Each path below is one point turned by a fixed rotation once a step. After each direction that follows a path, write how fast that rotation turns it, in degrees a step (0 if it stays still).
Each turn is a multiple of 5 degrees from 10 to 175, or 0.
Each row of a path follows its step; steps can be skipped.
Rotation 1:
step 3: -1 20 16 19 -11 -4 25 -14 15 48 -9 32 -23 -10 9 5 -7 -27 34 16 3 17 -10
 -27 23 -3 -15 13 -13 -23 2 12 14 -9 -18 -8 -1 31 14 25 -3 17 10 -26 27
 -16 -33 -9 -10 -10
step 6: 0 2 -21 12 -36 -6 -3 27 4 -3 16 12 -4 22 -36 -10 5 12 -9 7 2 -4 7 -20 -7
 -16 -11 15 18 5 25 32 -17 -11 -46 -5 9 5 5 -19 -6 35 21 -34 37 -5 1 37
 13 2
step 16: -10 -8 -42 18 -12 -5 27 -1 19 -12 13 3 12 -18 -13 -5 20 -3 20 -2 -7 -12
 11 1 -3 21 -3 1 17 31 42 -11 -12 -20 -4 -6 -13 22 6 -1 -14 11 4 -38 42
 -42 33 2 9 -16
step 17: -13 4 -14 7 33 -17 15 -2 -8 20 -28 25 8 16 -21 22 39 -35 -11 17 -13 -7 8
 -26 27 -3 -4 22 4 7 13 25 -6 -23 17 40 -7 -21 -7 -15 -3 -32 4 -18 23 -2
 0 16 -23 2
step 19: 29 -13 -30 -12 -5 6 5 -12 27 16 12 12 1 8 -7 1 5 -21 33 -27 -24 -11 -12
 7 13 16 -23 25 -16 6 13 24 30 -23 -35 3 -4 14 22 0 22 -34 -14 -3 6 -4
 -38 1 32 13
step 27: 17 6 -8 2 51 2 -5 -21 8 -14 0 12 13 10 18 13 26 5 16 21 7 -31 -7 -25 11
 2 -4 -26 -47 26 26 14 11 -27 25 38 -13 7 15 -17 -7 -5 -2 -9 -8 -8 -13
 22 -5 -15
step 29: -8 21 -34 29 -16 -11 16 7 -14 10 9 25 25 16 16 29 11 0 31 -30 -32 17 -1
 12 7 -15 7 17 -17 -3 4 27 -21 -29 -29 29 -6 7 27 1 -11 -4 -22 9 12 16
 -30 5 -5 -1
Directions:
4 0 8 -12 -2 3 0 7 10 -10 -7 -1 1 5 -2 6 1 -4 0 -8 2 1 1 -2 -7 -1 -7 -4
 -7 -8 3 0 4 0 -6 -4 7 -1 -8 -5 -2 4 10 9 2 3 3 5 2 0 -> 25
3 -2 -6 -7 -10 -3 -3 6 0 -5 6 -8 5 -1 -6 -7 2 8 -7 6 2 -7 -4 -4 4 1 -4
 -3 -10 -7 2 -3 -1 -4 6 3 1 -5 4 1 2 -1 -3 -6 8 -6 13 1 -7 -2 -> 70
-1 -6 -2 -5 6 2 -9 5 1 4 10 0 -2 -1 -9 0 -3 -2 -3 -1 3 -4 -2 3 2 1 -3 6
 7 -4 -5 1 5 -1 -10 -4 -5 -9 12 -10 9 6 0 5 -6 2 -3 4 0 8 -> 60
5 -6 4 4 -4 -5 -9 -4 -8 -11 4 5 3 4 4 3 0 3 -3 -11 1 -4 6 -5 3 -1 0 1 4
 8 -3 1 -3 10 -6 10 -3 8 1 -3 5 7 0 5 5 -10 3 2 0 -3 -> 175
1 0 -1 4 1 2 -9 -9 8 -6 -1 5 -4 9 -2 -3 -6 3 4 8 3 -2 1 -7 -3 2 -5 6 14
 -6 10 1 0 -4 10 7 3 -5 0 -3 -8 3 7 -3 -1 -3 -1 -1 -4 3 -> 100
3 0 -3 -1 -2 -5 10 6 0 -7 -6 1 -2 -3 4 5 -8 1 -9 1 -6 -5 2 7 -7 2 -2 -5
 9 -1 3 -3 -2 0 -2 3 5 -5 13 6 10 1 6 -6 3 -1 -9 0 7 -8 -> 145
-5 -5 -6 -7 2 8 -5 -5 5 -11 2 -1 1 -3 5 -11 1 -2 7 3 3 -3 1 1 4 0 5 -4
 -5 6 3 2 -7 4 -6 -6 -1 0 9 -2 -4 -6 7 0 -8 0 -1 -4 2 -13 -> 125
6 1 -9 -3 -9 -6 1 -9 -1 3 6 10 2 -4 -10 -4 1 -2 -3 -8 -8 -4 -3 4 -11 -1
 11 2 1 3 6 5 5 -4 0 0 0 0 1 5 -7 1 4 8 -2 5 6 2 3 0 -> 145
Rotation 2:
step 0: -13 9 -18 -8 12 18 -11 -9 -19 31 -4 12 7 -24 0 -10 13 2 -6 29 -27 -14 2
 0 -47 3 0 12 1 5 -4 -16 6 -21 -2 1 17 1 16 -12 -22 20 5 -44 25 4 20 8
 -24 -46
step 2: 4 -25 -3 -5 -10 -1 16 -11 7 6 -21 -4 -19 13 4 -14 -17 4 -9 0 -30 -8 25
 15 -40 -59 -24 -2 -8 -1 1 9 30 10 13 29 20 10 5 -6 -33 -10 -11 -16 -1 9
 2 5 19 -32
step 4: -22 7 16 3 19 1 -15 -14 18 13 14 7 -5 -7 24 -2 -21 36 -5 -7 -22 -25 -2
 16 -36 -9 -11 -4 6 18 -32 -13 -19 -33 -5 18 17 26 -22 -4 -43 -19 11 -3
 16 -24 10 16 -2 3
step 11: 41 -3 0 5 16 -9 7 -4 7 -3 15 27 -7 -1 8 8 -7 11 -32 15 -12 -1 31 -9 -12
 -27 7 36 28 -14 45 -23 16 -8 -3 -17 -2 10 16 13 -46 -15 -5 -19 -4 4 -15
 12 2 1
step 12: 3 -4 13 -3 -22 29 -20 3 8 18 11 12 16 7 8 22 -35 -6 -10 -18 -10 11 -10 5
 -25 2 10 38 26 8 4 -47 4 8 -6 12 3 8 37 4 -28 -5 11 1 17 -22 30 4 30
 -12
step 15: 11 -20 12 11 -15 -21 11 -3 20 3 2 -7 6 24 -17 6 -40 24 -37 -13 22 -30 8
 3 -33 -26 23 26 15 -11 5 11 -4 -17 31 8 -4 -8 16 20 -13 -12 13 0 12 9
 11 -12 19 -35
step 30: -19 7 -15 -16 14 52 -6 0 12 1 6 19 -22 -21 -30 -13 3 -2 -20 11 -26 -7 26
 16 3 -11 -2 3 -23 -21 0 -16 -6 -10 -5 2 8 27 -13 38 -2 8 14 6 12 14 23
 3 -11 -49
Directions:
0 -4 11 4 1 1 -5 -2 7 -8 14 -9 4 3 2 -1 -4 -4 2 8 -3 1 2 4 -6 5 -6 -11
 -7 4 1 7 3 -3 -5 5 4 0 -11 3 0 -1 -4 2 1 -2 -7 -7 -4 4 -> 25
3 -5 -1 5 6 -2 -3 2 4 4 8 4 0 -6 -4 -5 13 -4 -3 12 -1 3 -3 -4 11 3 -3 3
 0 -1 1 -7 -1 -6 5 -6 2 2 -4 1 -7 7 -3 -1 -13 -5 1 -5 6 -6 -> 135
2 -1 -10 -6 -10 2 -8 -7 7 -1 4 10 4 2 -5 2 2 -1 7 0 -7 -12 -5 0 3 9 5 -1
 5 2 -11 3 -2 -6 1 3 -5 -1 -1 4 -2 -3 4 -2 4 5 -6 -7 4 -1 -> 120
4 4 -3 -3 1 1 -3 2 4 2 8 -10 -8 7 -7 -5 2 -7 4 4 -6 3 -1 -8 -5 -2 3 5 9
 6 -1 -5 -3 9 12 1 -1 -6 -3 -7 4 0 7 8 4 -4 3 0 -8 0 -> 155
-1 -10 -1 7 -9 5 1 9 0 2 -2 -1 -9 -6 -2 -7 0 0 11 0 3 7 4 1 -1 6 1 -1 0
 5 -4 5 -3 5 -12 -6 6 6 0 -8 -3 -2 11 1 -1 0 -6 2 4 -6 -> 90
-10 -11 1 3 -9 -6 6 -1 3 0 -5 2 -3 10 -7 4 -3 -2 -1 2 0 8 -3 0 0 3 -4 4
 1 6 0 -7 1 7 2 3 1 -6 3 6 6 -9 -11 -11 0 -8 -3 -4 3 -5 -> 110
Rotation 3:
step 8: 11 -8 12 6 -25 35 -10 8 13 -2 -1 11 -2 -1 18 -13 -2 -45 -14 -2 1 9 -14
 -7 15 2 17 2 -11 -1 19 -35 27 -30 -13 48 6 14 6 -13 20 0 12 7 9 10 -16
 -21 13 -39
step 10: 13 14 -31 19 19 2 -4 8 25 12 19 20 5 10 14 22 -19 -34 5 -10 26 0 -2 15 6
 -10 24 -39 -19 -25 8 -28 -20 -11 -4 -34 30 17 16 -12 9 8 -4 -9 9 11 -21
 -12 13 -12
step 13: -6 -6 -17 0 5 -23 -8 4 7 33 30 7 26 -7 16 -2 -11 -2 22 -27 43 7 0 -12 21
 -20 12 -21 -16 -23 3 -21 13 -11 0 12 13 36 6 -25 -7 -30 7 2 33 11 -9
 -20 13 3
step 17: -17 -2 -16 -30 4 18 -23 -12 11 45 9 12 8 -17 10 13 0 -14 -20 1 -2 -5 2
 12 35 -9 5 -21 4 -4 14 -38 32 -18 12 17 6 -4 2 -17 19 21 25 -2 -12 -13
 -1 -30 11 -30
step 20: 5 -18 -25 -22 18 15 -22 -30 -8 58 -9 -11 17 -2 13 5 -10 -32 -1 2 -12 20
 -6 10 28 -9 2 8 -13 -3 -9 -31 4 7 -11 11 -9 -10 -3 8 16 3 -3 12 37 17
 30 -15 10 -16
step 29: 6 6 -22 -14 17 7 -7 -12 -2 11 38 -10 -1 3 21 -15 -1 -29 22 11 9 9 11 -5
 7 -8 35 -4 -35 -8 6 -40 12 -13 0 24 20 19 8 -9 5 10 2 -6 40 14 39 9 22
 9
step 30: -19 -13 3 -2 16 -14 -6 11 1 5 14 1 34 -5 10 2 -25 -30 1 -18 20 23 0 -23
 16 -4 3 -48 -19 1 14 -27 -10 -5 12 17 15 23 -1 -30 15 13 9 1 -23 0 -21
 -29 26 -27
Directions:
-3 -4 -6 -1 -7 -12 -2 -8 0 4 -1 3 2 2 4 8 0 2 -3 6 -7 0 -3 5 3 -6 -1 -14
 -8 -4 4 4 -7 4 -5 0 2 7 -2 -1 8 3 -1 3 4 -2 3 -8 0 13 -> 110
5 2 -8 -1 -10 1 -2 7 3 6 -3 -2 -5 -1 9 -3 -1 7 -3 -3 12 1 4 9 0 3 9 -7 3
 -6 -6 2 -3 -5 7 -5 -4 1 -1 8 2 -11 -3 9 1 3 -5 4 1 2 -> 120
12 0 -3 3 0 7 -2 7 2 -5 6 12 -4 5 -2 11 -2 5 -7 8 -7 -5 -1 -8 1 -3 9 1
 -1 0 -5 -5 -5 -5 -2 6 5 2 8 -2 5 -4 3 2 -1 -3 6 7 -4 -1 -> 170
-9 -2 2 -6 5 -2 1 5 -4 2 4 -5 0 -4 -2 3 -14 2 3 7 -6 -1 7 3 -6 3 8 3 -4
 0 6 -2 -5 3 8 1 -6 7 7 2 -1 8 -10 4 6 -7 -6 9 -3 -1 -> 125
6 7 6 -6 -6 0 -5 2 9 -4 2 -2 -2 2 -10 -4 5 -6 -11 -7 -3 -7 -2 5 7 2 8 0
 5 -8 10 4 3 6 -1 0 -2 4 4 3 1 7 -1 0 -4 -7 -4 -3 3 -2 -> 45
-4 -8 4 6 0 4 -4 4 -1 3 -5 0 -4 6 -6 -1 2 6 7 -8 -3 5 -11 6 1 -5 0 4 4
 -1 3 -5 1 2 -12 11 -3 8 6 9 -2 -4 -6 3 6 9 -1 2 -3 0 -> 55
